In the data rows, the value 128 means zero.
Every row has a hidden score. In each pair, how much higher is the second row's than the first's? 10 means about the same, 20 much higher and 0 much lower. The score is a weighted sum of the row's numbers plus the product of two more (or one squared), each taken from its middle value.
tensor([129, 123, 143, 119, 157, 131, 140, 129, 152, 111, 130, 167,  99, 124, 120, 152])
tensor([106,  95, 113,  86, 130, 164, 108, 112,  67, 104, 101, 128, 167, 103, 124,  83]) ~ 15
tensor([113, 156, 145,  87,  76,  88, 168, 218, 178, 136, 200, 120, 102, 133, 119, 147])
tensor([104, 127, 172,  90, 122, 110, 184, 173, 149, 169, 182, 110, 119, 107, 167, 137]) ~ 11
tensor([130, 114, 137, 130, 153,  93, 122, 117, 114, 112, 122, 142, 132, 121, 150, 126])
tensor([121, 116, 147, 121, 160, 116, 149, 127, 149, 117, 139, 152,  97, 114, 121, 153]) ~ 9
tensor([120, 110, 146, 125, 156, 110, 144, 123, 139, 115, 128, 155, 111, 115, 132, 147])
tensor([ 93, 112, 161,  98, 115,  93, 173, 152, 144, 170, 166, 111, 123, 104, 156, 139]) ~ 9
tensor([117, 108, 134, 126, 117, 125, 138, 112, 131, 146, 121, 106, 115, 109, 147, 143])
tensor([164, 155, 101, 168,  90, 125,  99,  84, 138, 146,  94, 125, 110, 151, 102, 145]) ~ 9
tensor([123, 128, 140, 117, 158, 128, 146, 138, 162, 119, 142, 160,  96, 120, 108, 152])
tensor([129, 119, 148, 118, 155, 130, 146, 125, 158, 112, 137, 168,  98, 120, 120, 154]) ~ 11
tensor([ 74,  54, 135,  82, 148, 101, 133, 110,  68, 121, 120, 132, 177,  69, 119,  78])
tensor([165, 161, 113, 161, 129, 116, 114, 125, 130,  95, 120, 121, 143, 160, 127, 117]) ~ 6
tensor([109, 110, 152, 112, 118, 117, 149, 124, 135, 151, 134, 106, 117, 108, 148, 146])
tensor([ 97, 118, 162, 107, 115, 106, 170, 142, 144, 162, 158, 107, 113,  98, 145, 143]) ~ 10
tensor([122, 123, 143, 122, 148, 134, 151, 137, 160, 115, 140, 158,  95, 116, 112, 151])
tensor([126, 118, 117, 120, 133, 107, 110, 133,  87, 168, 126, 144, 160, 122, 121,  92]) ~ 9
tensor([ 97, 127, 182,  89, 118, 129, 192, 175, 146, 167, 188, 110, 131, 107, 170, 132])
tensor([157, 141, 103, 161,  88, 122, 102,  88, 140, 151,  85, 123, 113, 149, 112, 148]) ~ 9
tensor([104,  88, 145, 102, 142, 167, 137, 136,  96, 134, 129, 112, 143, 104, 158, 113])
tensor([120, 113, 149, 127, 153, 105, 139, 126, 133, 119, 129, 158, 110, 114, 138, 145]) ~ 9
tensor([137, 112, 137, 131, 155,  95, 124, 114, 115, 115, 117, 142, 129, 127, 145, 129])
tensor([143, 124, 115, 156, 136, 110, 113, 107, 134, 154, 109, 121, 109, 132, 106, 156]) ~ 14
tensor([119, 134, 118, 128, 155, 121, 114, 158,  94, 149, 140, 161, 152, 128, 127, 100])
tensor([185, 190, 105, 163,  84, 130, 118, 147, 158, 122, 132, 147, 122, 188, 113, 139]) ~ 10
tensor([151, 152,  85, 129, 102, 109, 108, 152, 112, 121, 141, 155, 182, 155,  70,  73])
tensor([127, 119,  67, 105, 124, 141,  83, 105,  84, 112,  92, 147, 184, 132,  60,  75]) ~ 10
tensor([168, 179,  92, 164, 128, 162, 107, 126, 151, 101, 115, 159, 107, 175, 102, 150])
tensor([162, 167, 112, 160, 126, 141, 109, 125, 140,  99, 117, 116, 138, 172, 131, 127]) ~ 10
tensor([129, 117, 137, 130, 154,  92, 121, 123, 110, 113, 122, 148, 133, 124, 146, 128])
tensor([139, 125, 117, 148,  91, 111, 116,  94, 126, 153, 100, 101, 122, 130, 132, 132]) ~ 9
tensor([108, 131, 108, 111, 140, 165, 111, 136,  85, 164, 134, 142, 162, 128, 117,  90])
tensor([186, 186, 117, 169,  89, 105, 124, 144, 145, 108, 136, 146, 133, 184, 127, 124]) ~ 6
tensor([141, 131, 125, 135, 101, 106, 113, 110, 104, 133, 112, 152, 140, 141, 134, 110])
tensor([100,  76, 127,  98, 149, 135, 121, 118,  71, 118, 115, 124, 162,  89, 130,  86]) ~ 9
tensor([ 95, 116, 169,  99, 113,  96, 178, 154, 146, 169, 167, 117, 119, 106, 163, 139])
tensor([105,  84, 141, 103, 146, 157, 129, 131,  86, 126, 120, 113, 152,  95, 147, 102]) ~ 10
tensor([159, 167, 114, 158, 126, 158, 111, 125, 142,  99, 115, 108, 136, 171, 126, 126])
tensor([110,  99, 117,  93, 127, 169, 111, 117,  81, 103, 103, 122, 165, 109, 134,  82]) ~ 18
tensor([ 92,  95, 101,  83, 161, 149,  96, 129,  70, 166, 119, 114, 175, 104, 104,  81])
tensor([122, 113, 145, 126, 163, 118, 150, 132, 149, 116, 139, 154, 100, 118, 118, 151]) ~ 12
tensor([133, 131, 123, 146, 109, 102, 111,  87, 140, 135, 103, 159, 101, 129, 103, 150])
tensor([138, 129, 122, 133, 113, 155, 117, 109, 135, 134, 105, 120, 107, 129, 125, 153]) ~ 10
tensor([105, 130, 174,  90, 120, 133, 186, 182, 149, 167, 190, 112, 121, 107, 170, 140])
tensor([124, 120, 140, 121, 151, 135, 143, 130, 156, 108, 133, 162,  96, 118, 118, 149]) ~ 11
tensor([127, 130, 120, 117, 142, 136, 113, 149,  86, 139, 130, 154, 151, 134, 130,  95])
tensor([ 99, 116, 176,  92, 119, 119, 187, 171, 134, 170, 179, 110, 129,  99, 172, 133]) ~ 9
tensor([125, 117, 150, 112, 159, 147, 143, 139, 144, 100, 134, 154, 110, 127, 144, 153])
tensor([120, 116, 128, 135,  78, 109, 122,  92, 117, 156, 104, 118, 126, 113, 138, 131]) ~ 8
tensor([ 99, 125, 166,  96, 119, 106, 182, 165, 149, 171, 172, 114, 122, 109, 160, 140])
tensor([149, 161,  86, 171, 146, 174,  89, 105, 144,  99,  97, 159,  95, 165,  78, 154]) ~ 10
tensor([129, 111, 124, 142, 135, 110, 116,  92, 126, 104, 108,  99, 129, 116, 138, 128])
tensor([127, 119, 147, 110, 153, 136, 149, 130, 160, 109, 133, 164, 100, 121, 127, 146]) ~ 13
tensor([109, 111, 104, 117, 155, 126, 104, 134,  91, 173, 122,  90, 159, 114, 121,  90])
tensor([126, 120, 144, 115, 154, 131, 142, 129, 156, 107, 136, 167, 104, 122, 121, 151]) ~ 12
tensor([121, 115, 122, 134,  91, 136, 124,  94, 126, 140, 106,  93, 122, 115, 138, 134])
tensor([ 94, 116, 146, 126, 111, 107, 152, 132, 151, 149, 149, 119, 100, 103, 118, 155]) ~ 9
tensor([176, 178, 126, 174, 122, 102, 123, 164, 137,  97, 148, 121, 148, 176, 128, 102])
tensor([118, 105, 150, 130, 150,  97, 142, 121, 129, 111, 129, 153, 116, 115, 145, 142]) ~ 11
tensor([124, 109, 143, 129, 153, 112, 141, 124, 132, 118, 131, 152, 108, 115, 139, 146])
tensor([122, 125, 121, 141,  92, 119, 120,  88, 137, 138, 104, 155, 100, 121, 100, 152]) ~ 9
tensor([132, 117, 144, 111, 160, 149, 134, 134, 132, 104, 127, 154, 116, 132, 154, 142])
tensor([171, 163, 110, 166, 129, 126, 111, 119, 134,  97, 114, 117, 140, 167, 129, 117]) ~ 8
tensor([123, 121, 146, 119, 153, 131, 144, 128, 155, 113, 132, 162, 102, 116, 116, 156])
tensor([127, 113, 136, 131, 117, 133, 126, 109, 129, 143, 114, 101, 120, 122, 138, 145]) ~ 8
tensor([132, 114, 151, 110, 159, 148, 135, 137, 135, 102, 128, 157, 115, 127, 149, 143])
tensor([112, 119, 120, 139,  90, 128, 120,  90, 129, 134, 103,  99, 115, 110, 136, 147]) ~ 8
tensor([157, 160, 104, 157, 118, 173, 109, 116, 145, 107, 104,  94, 126, 161, 121, 139])
tensor([142, 136, 118, 136, 114, 153, 116, 109, 134, 127, 104,  98, 119, 137, 132, 148]) ~ 10
tensor([136, 125, 125, 130, 121, 150, 115, 106, 132, 133, 106,  98, 121, 130, 141, 140])
tensor([116, 132, 100, 109, 132, 168, 109, 135,  92, 163, 139, 145, 167, 129, 104,  82]) ~ 15
tensor([154, 144, 114, 156, 128,  91, 110,  97, 130, 103, 105, 124, 131, 145, 121, 124])
tensor([120, 134,  89, 107, 127, 147,  95, 134,  89, 152, 128, 133, 174, 134,  85,  78]) ~ 12
tensor([110, 114, 134, 130,  87, 135, 128, 101, 126, 138, 112,  96, 115, 104, 141, 140])
tensor([142, 153,  73, 127, 101, 114, 103, 148, 106, 120, 133, 162, 183, 151,  65,  76]) ~ 12
tensor([110, 101, 128, 138, 127, 115, 124,  98, 123, 107, 109,  95, 125,  95, 145, 132])
tensor([159, 161, 110, 158, 117, 173, 110, 119, 143,  99, 107, 101, 134, 169, 132, 126]) ~ 11
tensor([166, 172, 112, 163, 123, 143, 114, 126, 141,  98, 123, 111, 137, 171, 131, 115])
tensor([183, 190, 102, 163,  88, 139, 113, 142, 154, 121, 129, 147, 117, 185, 111, 147]) ~ 9
tensor([ 96, 134, 149, 110, 106,  99, 167, 164, 161, 149, 172, 117, 101, 107, 126, 154])
tensor([137, 132, 125, 133, 125, 165, 120, 121, 128, 131, 113, 116, 120, 137, 144, 142]) ~ 11
tensor([139, 129, 119, 148,  96, 143, 116, 100, 132, 162, 100, 124, 108, 126, 110, 151])
tensor([155, 140, 120, 142, 103, 112, 112, 124, 109, 127, 120, 156, 140, 149, 127, 110]) ~ 12
tensor([107,  90, 106,  83, 144, 160, 104, 109,  70, 107,  98, 130, 169, 105, 107,  77])
tensor([149, 141, 101, 161, 108, 132, 101, 104, 139, 171,  96, 134, 100, 147,  93, 153]) ~ 7
tensor([127, 117, 128, 129, 120, 140, 121, 110, 128, 140, 111,  99, 114, 125, 138, 144])
tensor([142, 151,  70, 124, 103, 119, 102, 148,  96, 116, 130, 163, 185, 147,  58,  75]) ~ 12
tensor([157, 162, 112, 160, 122, 172, 111, 125, 140, 100, 111, 102, 131, 166, 127, 126])
tensor([147, 143, 113, 140,  94, 152, 110, 127, 116, 153, 117,  99, 147, 154, 135, 108]) ~ 10
tensor([ 98, 119,  84,  91, 161, 148,  94, 122,  81, 181, 129, 115, 180, 114,  88,  76])
tensor([133, 122, 145, 111, 163, 145, 131, 134, 131, 107, 126, 149, 119, 123, 154, 144]) ~ 13
tensor([131, 123, 147, 117, 153, 130, 146, 130, 156, 106, 134, 162, 103, 122, 130, 152])
tensor([111, 120, 125, 112, 136, 168, 111, 138,  89, 159, 136, 133, 157, 129, 142,  94]) ~ 13
tensor([ 99, 126, 175,  94, 120, 108, 184, 167, 149, 173, 178, 114, 123, 101, 163, 133])
tensor([118, 113, 124, 141,  90, 137, 118,  94, 128, 135, 104,  89, 122, 113, 135, 132]) ~ 9
tensor([124, 110, 144, 129, 155,  97, 128, 121, 109, 114, 123, 150, 133, 124, 150, 124])
tensor([153, 160, 106, 163, 121, 178, 110, 113, 148, 101, 103,  93, 126, 161, 119, 141]) ~ 8
tensor([133, 120, 146, 119, 151, 133, 142, 133, 153, 111, 132, 163, 102, 125, 122, 151])
tensor([144, 158, 114, 139,  98, 157, 114, 151, 119, 159, 140, 104, 158, 158, 121,  97]) ~ 8
tensor([166, 163, 108, 159, 124, 122, 111, 130, 132,  97, 113, 122, 141, 165, 132, 119])
tensor([125, 131, 106, 130, 145, 121, 101, 139, 104, 170, 123,  94, 154, 130, 122,  92]) ~ 11
tensor([120, 106, 152, 125, 157,  97, 135, 118, 122, 114, 126, 154, 121, 117, 149, 138])
tensor([125, 120, 142, 121, 153, 131, 142, 125, 155, 107, 138, 161, 100, 114, 118, 146]) ~ 11
tensor([126, 119, 142, 124, 149, 130, 147, 129, 154, 115, 131, 166,  95, 122, 113, 150])
tensor([160, 146, 121, 148, 100, 116, 111, 121, 114, 131, 118, 159, 135, 151, 130, 118]) ~ 10
tensor([143, 131, 122, 133, 150,  89, 116, 131, 103, 121, 122, 145, 140, 136, 139, 109])
tensor([126, 126, 140, 120, 158, 124, 146, 134, 159, 113, 142, 158,  96, 115, 113, 153]) ~ 12
tensor([145, 141, 110, 150, 124, 156, 107, 105, 137, 124,  98,  98, 113, 144, 131, 140])
tensor([121, 107, 151, 132, 153,  97, 133, 120, 113, 108, 126, 157, 128, 121, 153, 132]) ~ 13
tensor([140, 140, 115, 146, 121, 151, 108, 112, 137, 125, 100,  94, 113, 140, 126, 148])
tensor([121, 118, 131, 121, 152, 123, 148, 130, 153, 111, 139, 146, 100, 111, 115, 154]) ~ 13
tensor([112, 137,  68, 105, 159, 161,  93, 116,  97, 168, 131, 127, 185, 121,  58,  75])
tensor([127, 119, 123, 143,  97, 141, 116,  94, 129, 138, 103,  93, 115, 123, 132, 139]) ~ 9
tensor([142, 135, 125, 128, 148,  91, 120, 132, 103, 119, 124, 150, 139, 143, 140, 115])
tensor([100, 115, 124, 140,  78, 144, 125, 102, 141, 130, 118, 132,  98, 100, 106, 151]) ~ 15
tensor([127, 128, 101, 159,  87, 139, 109,  86, 138, 171,  93, 133,  99, 125,  89, 157])
tensor([ 95, 121, 165, 102, 117,  91, 177, 148, 142, 167, 164, 112, 115, 101, 160, 144]) ~ 11
tensor([139, 134, 112, 151,  86, 137, 109,  93, 140, 158,  95, 124, 103, 130, 107, 149])
tensor([177, 191, 112, 173, 127, 106, 118, 159, 157, 138, 146, 105, 124, 182, 123, 131]) ~ 15
tensor([ 98, 109, 155, 113, 112, 107, 165, 136, 144, 157, 155, 104, 116, 101, 150, 149])
tensor([142, 135, 113, 155,  96, 118, 109,  87, 134, 149,  96, 119, 111, 134, 120, 145]) ~ 9
tensor([132, 119, 149, 119, 159, 148, 133, 131, 137, 103, 127, 154, 118, 128, 150, 143])
tensor([127, 110, 137, 121, 106,  94, 122, 104, 103, 132, 113, 148, 140, 117, 144, 113]) ~ 9
tensor([129, 167, 141,  85, 108, 138, 162, 177, 182, 173, 185, 123, 103, 140, 124, 152])
tensor([121, 116, 129, 136,  90, 136, 130,  96, 125, 142, 103,  92, 124, 111, 145, 138]) ~ 7
tensor([110,  87,  85,  82, 137, 105,  91,  90,  66, 122,  93, 139, 184,  99,  77,  72])
tensor([100, 123, 172,  95, 119, 105, 183, 165, 154, 171, 177, 112, 118, 112, 160, 142]) ~ 11
tensor([174, 180, 108, 165, 130, 109, 109, 138, 150, 127, 126, 108, 123, 175, 123, 135])
tensor([125, 103, 143, 131, 155,  94, 131, 120, 107, 112, 125, 156, 135, 121, 148, 125]) ~ 9
tensor([125, 121, 147, 113, 159, 127, 147, 132, 159, 109, 136, 160, 106, 121, 119, 152])
tensor([136, 121, 124, 132, 122, 142, 122, 111, 133, 137, 108,  98, 119, 130, 145, 142]) ~ 9
tensor([125, 115, 144, 115, 156, 135, 145, 129, 150, 106, 131, 156, 102, 122, 128, 149])
tensor([104, 103, 162, 119, 115,  88, 149, 117, 113, 138, 130, 148, 133, 105, 160, 129]) ~ 11
tensor([116, 128,  73, 102, 151, 148,  88, 114,  90, 109, 105, 132, 188, 133,  58,  77])
tensor([141, 131, 123, 134, 115, 153, 115, 110, 136, 130, 102,  99, 119, 134, 138, 144]) ~ 9
tensor([172, 168, 114, 167, 122, 109, 113, 131, 137,  97, 124, 128, 140, 171, 128, 108])
tensor([125, 113, 146, 130, 160, 112, 145, 128, 145, 115, 133, 154, 104, 117, 126, 155]) ~ 11
tensor([141, 130, 125, 130, 119, 162, 113, 118, 131, 134, 107, 124, 115, 136, 132, 149])
tensor([124, 104, 144, 124, 150,  97, 135, 120, 115, 107, 123, 155, 125, 112, 152, 129]) ~ 12
tensor([152, 171,  86, 167, 154, 173,  97, 117, 152, 103, 106, 166,  98, 169,  83, 149])
tensor([105, 120, 174,  95, 121, 115, 190, 176, 143, 168, 180, 110, 126, 106, 172, 132]) ~ 10
tensor([134, 147,  97, 150,  90,  95, 132, 193, 123, 125, 177, 155, 183, 140,  74,  78])
tensor([122, 134, 115, 123, 151, 132, 111, 152,  95, 137, 138, 164, 156, 136, 135,  96]) ~ 11
tensor([ 97, 118, 170,  95, 117, 100, 179, 167, 146, 169, 175, 115, 117, 108, 165, 140])
tensor([ 93, 115, 182,  88, 116, 128, 188, 171, 141, 165, 183, 104, 131,  98, 170, 132]) ~ 10
tensor([128, 117, 129, 132, 112, 131, 124, 109, 128, 146, 108, 103, 118, 121, 142, 146])
tensor([151, 140, 113, 157, 138,  93, 113, 100, 130,  96, 106, 121, 129, 140, 127, 129]) ~ 10
tensor([178, 171, 115, 168, 127, 104, 118, 143, 136,  95, 136, 127, 148, 174, 132, 109])
tensor([162, 163, 113, 157, 134, 118, 109, 136, 135, 126, 127, 156, 121, 165, 117, 141]) ~ 10
tensor([142, 129, 119, 128, 152,  90, 115, 137, 104, 126, 123, 144, 138, 137, 133, 113])
tensor([134, 128, 128, 136,  95, 145, 117, 107, 124, 146, 106,  90, 133, 122, 146, 130]) ~ 9
tensor([147, 142, 115, 145, 119, 157, 108, 107, 137, 119, 100,  92, 119, 145, 124, 142])
tensor([118, 119, 141, 124, 158, 126, 150, 131, 151, 110, 140, 152,  98, 112, 115, 155]) ~ 12
tensor([125, 109, 117, 111, 151, 140, 110, 123,  90, 111, 112,  89, 156, 124, 133,  91])
tensor([119, 118,  74,  99, 144, 147,  87, 104,  79, 113,  97, 138, 182, 127,  72,  77]) ~ 13
tensor([101, 125, 179,  94, 125, 109, 186, 170, 153, 166, 183, 111, 124, 113, 168, 137])
tensor([ 86,  62, 132,  89, 157, 108, 126, 114,  68, 120, 120, 134, 173,  81, 126,  80]) ~ 12
tensor([131, 125, 131, 129, 115, 134, 123, 102, 127, 143, 114, 104, 116, 123, 142, 141])
tensor([148, 133, 108, 155, 140, 114, 107, 117, 138, 155, 107, 127, 108, 141, 105, 154]) ~ 17
tensor([154, 152, 108, 154, 120, 165, 103, 110, 148, 107,  99,  94, 121, 158, 122, 144])
tensor([130, 115, 146, 114, 162, 152, 135, 138, 134, 102, 127, 150, 117, 130, 150, 141]) ~ 13
tensor([121, 113, 151, 128, 153, 107, 140, 119, 131, 116, 130, 155, 115, 115, 136, 145])
tensor([ 79,  98, 140, 130, 108, 125, 132, 114, 123,  95, 131,  83, 121,  91, 149, 135]) ~ 18
tensor([142, 129, 127, 137, 152,  89, 119, 127, 107, 113, 122, 148, 135, 134, 142, 118])
tensor([133, 119, 151, 116, 156, 145, 131, 137, 136, 106, 126, 148, 116, 126, 143, 144]) ~ 11
tensor([ 85,  64, 107,  80, 143,  90, 108,  91,  65, 125, 101, 137, 176,  83,  94,  79])
tensor([134, 163, 111, 149, 140, 131, 112, 162, 124, 162, 152, 106, 155, 155, 122,  96]) ~ 9
tensor([124, 109, 143, 135, 156, 112, 144, 121, 136, 118, 131, 157, 111, 117, 134, 152])
tensor([110, 141,  74, 102, 159, 163,  98, 119,  98, 169, 133, 127, 184, 118,  63,  78]) ~ 9
tensor([136, 125, 126, 133, 116, 140, 117, 110, 132, 144, 109, 104, 116, 130, 140, 142])
tensor([101, 125, 177,  89, 126, 112, 187, 175, 144, 170, 182, 108, 126, 106, 168, 136]) ~ 10
tensor([ 91,  86, 157, 109, 136, 157, 161, 154, 105, 138, 152,  91, 135,  88, 163, 121])
tensor([127, 131, 115, 114, 132, 135, 110, 145,  86, 134, 130, 151, 161, 132, 126,  89]) ~ 11
tensor([132, 111, 148, 111, 162, 144, 137, 132, 136,  98, 124, 155, 119, 125, 149, 145])
tensor([136, 123, 126, 134, 100, 115, 111, 112, 101, 166, 114, 127, 140, 126, 138, 110]) ~ 8
tensor([104, 134, 179,  88, 118, 136, 185, 183, 159, 157, 192, 114, 123, 116, 168, 136])
tensor([128, 124, 139, 118, 158, 129, 149, 139, 162, 117, 143, 159,  93, 120, 109, 154]) ~ 10
tensor([139, 127, 120, 151, 146,  96, 110, 108, 123, 107, 112, 104, 127, 132, 131, 130])
tensor([141, 130, 123, 132, 149,  89, 118, 132, 109, 114, 125, 149, 140, 134, 142, 116]) ~ 12
tensor([126, 109, 146, 126, 159, 100, 130, 119, 110, 111, 123, 153, 129, 119, 149, 127])
tensor([137, 114, 141, 132, 154,  92, 124, 123, 114, 117, 123, 147, 133, 124, 146, 128]) ~ 11
tensor([132, 122, 124, 133, 120, 141, 118, 107, 135, 139, 105,  97, 120, 128, 140, 142])
tensor([115, 110, 116, 115, 150, 127, 109, 131,  90, 172, 119,  85, 161, 115, 124,  89]) ~ 10
tensor([106, 150, 165,  76,  92,  97, 181, 217, 166, 124, 202, 108, 114, 121, 148, 148])
tensor([161, 158, 109, 159, 123, 102, 110, 105, 129, 104, 109, 132, 131, 160, 127, 124]) ~ 11
tensor([154, 155, 115, 161, 114, 178, 105, 107, 145, 100, 101,  96, 124, 163, 120, 136])
tensor([133, 116, 141, 115, 157, 138, 141, 131, 146, 103, 132, 158, 104, 119, 131, 156]) ~ 13
tensor([111, 119, 116, 149,  83, 143, 117,  86, 141, 131, 102, 132,  96, 106,  97, 152])
tensor([ 91,  91, 150, 102,  89, 165, 139, 120, 110,  99, 130, 106, 137,  81, 161, 123]) ~ 18
